One turn moves each row of this set onto another row. After a few examples, where does it send each row asked below?
Ranog: [-24.5 -34.3  19.5  -4.4  13.7 -15.7   3.4 -10.3 -31.9 -13.3  24.5  -2.7
  -0.5  -5.9  28.1   3.7   3.9]
zurip: [ -3.3 -13.3  20.8  12.8  31.0 -12.0  11.5  13.2 -24.5  -3.6   9.5  22.4
   5.2 -32.8  27.3   2.5 -24.7]
Divez: [-11.1 -16.1   7.1  26.3  21.2 -28.2  -3.2  11.5 -18.5 -38.0  10.1  18.3
  27.6  -7.7  22.9 -26.8   2.1]
tus: [ -9.1  -7.9  30.1  11.3   4.9 -28.7  -3.0  27.1 -18.1 -10.7   9.1  24.1
  17.2 -40.2   9.3 -18.2 -16.3]
Supe: [ -8.2 -21.0  32.2 -16.6  27.2 -16.9  12.4 -16.9 -19.4 -14.7  21.1   1.4
  10.9  13.4  13.5   0.1   0.9]
rese: [  1.8 -41.8  14.0  -4.1  18.5 -25.9  17.2  15.2  -3.9  11.4 -16.9  -2.2
  17.0 -10.0   6.0  -9.4  -5.9]
goval: [ -5.6 -22.2   4.5  -2.3  16.6  -5.9  19.6  -6.9 -15.1  -7.4 -16.0  -9.0
  28.1   0.5  27.8 -22.9  -2.5]
bag: [-14.7   8.9  26.7  19.2  31.2  -1.7   3.7  -1.8 -19.5 -17.5   9.3  21.2
  29.3 -11.5  25.0 -12.9 -18.4]
datid: [-29.7 -43.6  32.4   6.2  25.2 -36.5   0.3  -1.8 -14.9  -7.7  11.2  16.0
   6.0 -18.4   6.8  13.6  -0.7]
bim: [-11.6 -14.7  -4.5  13.5  10.5 -39.5   9.6  22.1  -0.9 -18.6   3.5  21.9
  13.1 -22.6  21.9   1.3 -19.8]
Fego: [-26.5 -20.9  27.4   0.1  -7.4  -1.9  17.7  11.9 -26.2 -12.7  -2.7   5.3
  36.5   5.1  17.7 -33.0 -13.5]
poper: [-21.6 -15.6  26.0   2.6 -18.3 -25.6  10.5  25.8   4.0 -33.0   6.7   5.8
  25.0 -20.7  19.4 -20.0  -9.1]
Lapun: [  8.2 -28.9  22.0  -4.5  21.4  -9.8  18.2  17.6   6.7 -13.6  17.3 -14.6
   9.7  10.7  21.1  -1.1  -4.9]
tet: [ -8.6 -45.1  21.8   4.1  17.0  -4.7  13.1 -10.2  -7.7  10.1  24.8 -10.9
  23.7 -11.9  14.0   7.4 -17.9]
ripos: [-18.3 -22.9  23.5   5.1   5.2 -33.7   7.4  13.5 -25.4 -37.3  12.0   6.2
  23.1 -40.6  22.5 -20.3 -15.7]
popo: [ -5.2  -0.7  13.4  -0.4  19.5 -33.8   7.7  -6.4  -0.1 -21.8   1.7  31.2
  22.1  11.0   8.3  -9.0   1.1]
Fug: [ -6.8 -11.0  33.0 -10.3  29.1 -16.3  12.4   5.6   1.1  -0.6  22.8   1.2
  17.2  14.5   3.4  10.6 -20.7]
kipab: [-10.4 -36.8  27.4   7.6  18.1 -25.4   7.9  16.7  -2.5  -8.2 -12.6  -5.0
  41.7   1.8  -2.6 -29.6  -2.0]
faf: [ -1.5 -39.5  30.8   1.3  16.4  -0.5  19.7 -15.5 -24.6 -13.4  26.1  -6.6
  35.0 -13.5  18.8 -17.2 -16.7]
sev: [-22.6 -20.8   7.0   6.2  11.1 -24.8   3.8   9.6  -4.1   0.7  17.9  22.0
   1.5  14.0  14.1  17.2  -6.8]
vud: [-18.3 -18.3  26.7  16.2   0.1 -15.5   3.7  -6.5  -1.4 -13.2   8.9   5.0
  52.3 -32.7   8.3 -21.8 -20.0]
numob: [ -1.2 -23.3  43.7   7.9  13.5  -8.1   2.5  -3.2  -1.7  13.4  18.1  14.4
  37.9  -8.5  -9.2 -12.3 -12.5]
Fere: [-29.9 -29.1  19.0  -5.8 -13.5 -27.8  12.5   3.0 -11.9  -6.9 -19.7  10.0
  28.3 -12.5   9.4 -22.4  -0.5]
mino: [-11.9 -35.6  16.3  15.5  10.2 -21.7   4.0  27.0 -34.6 -14.9  25.6  27.4
   0.1  -6.8  21.2  -9.2  -6.3]
zutad: [-18.4 -40.8  36.3  25.2  42.3 -18.1  -1.8  15.2 -23.3 -18.0  23.3   3.8
  20.8 -11.9  12.7  -3.9 -10.8]
Romo: [ -9.4 -20.6  15.7  -1.8  -7.6  -2.1  10.5   5.3 -20.7 -19.2  13.3   2.7
  -0.6  -8.8  40.3 -14.6   9.5]
Tinol: [-28.5 -39.3  27.8  10.6  -5.1 -18.2   3.0  30.6 -10.3  10.4  -4.8   5.3
  26.1  -4.8  -0.1 -16.6  -8.8]
zupu: [-19.3 -26.4  24.8  20.5  -6.3   0.2   0.0   0.0 -22.8   2.3  20.0   9.1
  31.6 -35.0  19.3 -17.4 -16.4]
tedu: [-30.1 -33.1  22.2  11.3  10.3 -15.1   1.3   8.8 -34.8 -31.9  28.2  -7.9
  17.7 -17.9  30.6 -13.0  -9.2]
mita: [-32.5   2.9  18.1   1.9  15.2 -22.1  11.0 -13.2  -2.2 -15.1  -0.8  20.5
  22.7 -18.1  21.7  10.4 -21.2]
pabok: [-12.3 -38.4   9.2  -7.5  14.3 -43.9  20.3  -1.4 -18.3 -35.2  11.9  16.5
   8.1  -3.8  20.5  -1.8  -2.9]
redog: [-26.0 -16.2  17.2  10.8 -16.0  -6.7   3.8  17.5 -10.6 -29.3  14.2  -1.5
  17.5 -13.3  35.8 -20.2   0.1]
Zul: [ -7.0 -16.2  39.0   0.4 -11.3 -28.4   5.3  32.6   7.4 -14.8   5.7  18.9
  17.8 -15.2   1.8 -18.4  -2.3]
Gifem: [-10.5   1.1  19.5   2.8  26.0 -29.3  -1.3   6.2  17.7   0.0   4.8   3.9
  24.3  -6.9   1.3   8.4 -15.7]
Subi: [ -0.1 -16.1  35.1   8.0   7.8 -24.3  -6.7  21.9  14.7  -5.8   3.8  11.2
  17.6  -0.7  -0.9 -16.2  13.8]
gonu: [-21.5 -27.9  19.8  10.9  23.1 -20.2   9.0   9.1 -13.9 -32.1  29.1   7.4
  25.0  27.9  15.0  -6.7  -9.0]
Foge: [  9.0 -24.7  22.7 -13.1  11.0  -5.3  22.8   3.9 -13.5 -22.9  14.6  -3.8
   4.0   3.8  31.9 -13.4   3.7]
Piz: [-38.5 -11.7  41.7   3.5  11.7 -13.8  10.7   8.3 -12.4  -8.1  21.3  23.8
  21.3   0.0   7.6  11.2 -29.0]
tozo: [ -2.9 -27.6  21.4  11.1  45.3 -30.5  12.4  -1.9 -17.2 -30.4   3.3   6.9
  21.8 -31.1  22.5  -7.6 -12.0]
topas: [-21.5 -26.6   7.1  -5.0  -6.3  -2.3  24.0  12.1 -21.1   5.1  -6.2  -1.3
  15.5  -6.5  29.4  -9.0 -20.3]
Gasa: [ -6.5 -35.3  20.8  -0.7  -0.3 -10.4  15.2 -20.7 -26.6  -6.7  12.2   7.7
  23.2 -37.7  23.8 -14.9  -8.2]
buni: [ -8.4   7.4  28.5  18.3  20.4 -24.6 -13.7  15.6   1.6  -6.5   4.5  17.8
  30.7 -18.8   1.5 -16.9  -7.8]
Pep: [ -3.6  -3.4  22.0  14.3  16.9 -18.4  10.2  32.2  -8.5 -14.8  19.8  31.1
  23.4   7.1   9.0 -11.4 -26.4]
zap: [  1.2 -24.6  19.8   5.7  19.3 -21.2   0.4  15.7  21.8  -4.6   6.4  -8.7
  13.0   4.9   9.8   0.1   8.8]
Gizat: [-31.7 -22.7  47.3   0.3  24.3 -30.1   5.7 -12.7 -14.3 -26.8  11.7  20.8
  29.1   1.6   0.3  -5.0  -2.9]
kozo: [ -4.5 -31.8  25.3   3.8  21.5 -15.3   2.8 -26.7   4.1   6.8   9.7  -1.2
  34.1  -9.5   1.7  -2.5   0.6]
Tatil: [  3.5 -31.1  19.4   7.6  23.7   3.0  13.4  19.8 -20.0  11.7  -2.2  -4.3
  21.2   8.0  15.4 -21.4  -8.3]
nop: [ -9.0 -23.9  31.5   2.1  -1.5 -23.3  11.6   0.6   5.9   7.7   8.1  14.7
  36.0 -33.5  -3.1  -4.0 -25.9]

Divez goes to popo
Tinol goes to Tatil
zurip goes to Piz
Where do these go?
zap goes to Romo
Fug goes to tedu
tet goes to zupu

